A single turn carries every row of the set below to another of its rows. Some are shown first; where does it send the rows asked next?
fulo: [ -9  10   4 -11  -8  -2   7   6   4 -14  -6   5  12  11  -8 -10   6  -5
   4 -24  20  -6]
dif: [  8   1 -13 -31 -11   3  -6   3  -2  -3   3   6  20  14  -3 -15   5  -5
   2 -20  -3   6]
sufo: [ -7   8   7 -18  -8  -9   8  -5  -1 -13  -6  -3   8  15  -3 -17  -8  -1
  18  -4  -6  -1]
negir: [-10  13   4 -21  -9  19   2   2  12  10   0  -4  17   4   1  -8  -2 -15
 -11 -10  -4  -4]
babig: [ -2   8   7 -17  -6 -10   5  -6   1 -10  -3   0  11  15  -4 -19 -12  -1
  15  -3  -8   0]
gevov: [ -7  18   8  -6 -18   0   2   2  -2 -10 -11   5  10   2  -9 -15   2  -6
  -5 -25  11  -3]
Sen: [ -6  13  12  -9  -5  -4  10   1  -2  -9   3  -9   0  11   2 -14 -11  -8
  14 -17  -8   1]
sulab: [-10  10   2 -15  -9  -3   5   6   3 -13 -10   5  14  12 -11  -6   4  -5
   1 -23  21  -2]
ruda: [ -9   6   2 -26 -10  18   3   0  12   6  -3  -1  23   7  -2 -10   1  -7
 -10  -3  -1  -8]
Fuvi: [ -1  13  10  -8  -2  -4   7   1   0  -4   6  -7   3  11   3 -16 -13  -7
  12 -16 -11   0]
Ribok: [ -7  -4   3 -23  -2   3   8   8  -8  -4  -4 -15  12   9  -6   0  -8   5
   1 -13  -5   2]
Fesem: [ -8  15   9 -16 -10  17   6  -3  15   5   5   0  13   5   4 -15  -2 -15
  -5 -10  -4  -8]
gek: [-10  14   3 -11  -9  -3   5   6   4 -12  -8   5  10  11  -8  -8   3  -9
   3 -27  19  -2]
Poz: [ -3   8   7 -16  -2   1   3   4  -3   2   1 -12   5   8  -5  -2 -18  -8
   0 -19 -10   8]
vufo: [ -8  12   3 -11 -15   2   1   7  -5  -7 -14   0  15   1  -9 -10   7  -1
  -9 -24  12  -4]
num: [ -9   2  -1 -24  -4  -7   5   4  -7  -8 -12 -10  17  14  -2  -9  -2   5
  11  -3  -4   0]
nagub: [ -3  10   8 -10 -12   0   4   5   2   3   3 -17  10   1  10 -12   0 -11
  18 -14  -2   0]
bug: [  0  -8   7 -19 -10   7   8   4   0   0   5 -18  16   1   2  -6   2   3
   9 -10   2  -4]
saled: [ -1  -5   2 -22   1   2   5   7  -5  -1  -1 -13  15  10  -6  -3 -10   6
  -1 -12  -7   1]
dovag: [ -7  15   6  -7 -17  -2   3   3  -2 -12 -11   5  13   4  -6 -19   8  -1
  -2 -21  12  -8]
kib: [  9   1  -9 -28 -10   9  -4   5  -2  -1   9   3  15  12  -2 -11   2  -7
  -3 -27  -4   7]
mok: [ -7   8   8 -16  -4   2   7   5  -5  -3  -1 -14   2   7  -5   0 -15  -8
   3 -21  -8   7]
Rur: [-10  10   1 -13  -7  -1   5  10   2 -10  -8   2  13  10  -8  -6   6  -5
   0 -27  20  -4]
gevas: [  9  11  -6 -21 -13   2  -3  -1   2  -6  10   9  11  14   2 -22   1 -13
   8 -24  -5   5]
lofi: [ -4   3  -3 -23  -1  -9   1   5  -5  -2 -10  -8  19  14  -2 -12  -4   4
  10  -2  -7   1]
leda: [  5  15  -5 -25  -8  18   5   2   8  -3   8  -6  25  12   1 -22   1 -16
  -3 -12  -4  -3]
bab: [  0  -2  13 -19 -18   1   8 -10   6  -8   4  -6  12   5  -6 -13  -7  -3
  16  -4   2  -1]
Dibap: [  3  19  -7 -26  -9  16   2   2   7  -2   4  -5  26  13   1 -22   1 -18
  -3 -10  -5   0]
pelun: [  5  13  -4 -28  -9  19   6  -1   9  -5   8  -4  25  13  -3 -22  -1 -14
  -5 -10  -3  -2]
Dezek: [ -3   3  10 -22 -18   4   2  -5   3   1  -2 -12  10   1  -9   1 -14 -12
   7 -12   0  10]
nup: [ -7  10   4 -12 -18   0   2   2  -3 -12 -14   5  16   4 -12 -14   6   2
  -6 -19  13  -6]
mul: [  5  16  -3 -29 -11  18   4  -3   9  -5   6  -2  24  13  -5 -21  -4 -17
  -5 -10  -4   1]
venen: [ -9  17   7 -20 -13  11   3  -7  16   2  -1   5  17   9   2 -19  -1 -15
   0  -2  -3  -8]
tukop: [  9   8  -5 -23 -12   7  -4   1   1  -3  11   6  10  11  -2 -14  -3 -14
   1 -30  -5   8]
rusu: [ -7   7   1 -23 -16  -5  -3   1   0   3 -12 -13  19   4   1  -7  -1  -9
  16  -3   0   6]
rer: [  9   5  -9 -27 -13   0  -4  -2   1  -8   6  11  17  16  -1 -22   4  -6
   8 -18  -3   3]
zaze: [  3  18  -6 -29 -11  17   2  -1   8  -2   3  -4  25  12  -3 -19  -3 -19
  -5 -10  -4   2]
Kogab: [-10  11   1 -23 -10  12   3  -1  13   4  -5   1  24   9   4 -18   5  -8
  -2   1  -2 -10]
Nul: [ -6  12   8  -7 -16   5   4   5  -3  -9  -7   1  11   0 -10 -11   4  -2
 -10 -28  12  -5]
dudim: [ -9   9   5 -12  -8   1   7   6   3 -12  -5   4  10  10 -11  -5   2  -6
  -1 -28  20  -3]

bug -> nagub
gevov -> nup
Where do these go?
ruda -> Fesem
Dibap -> zaze
rer -> kib
Sen -> num
Rur -> gek
babig -> saled

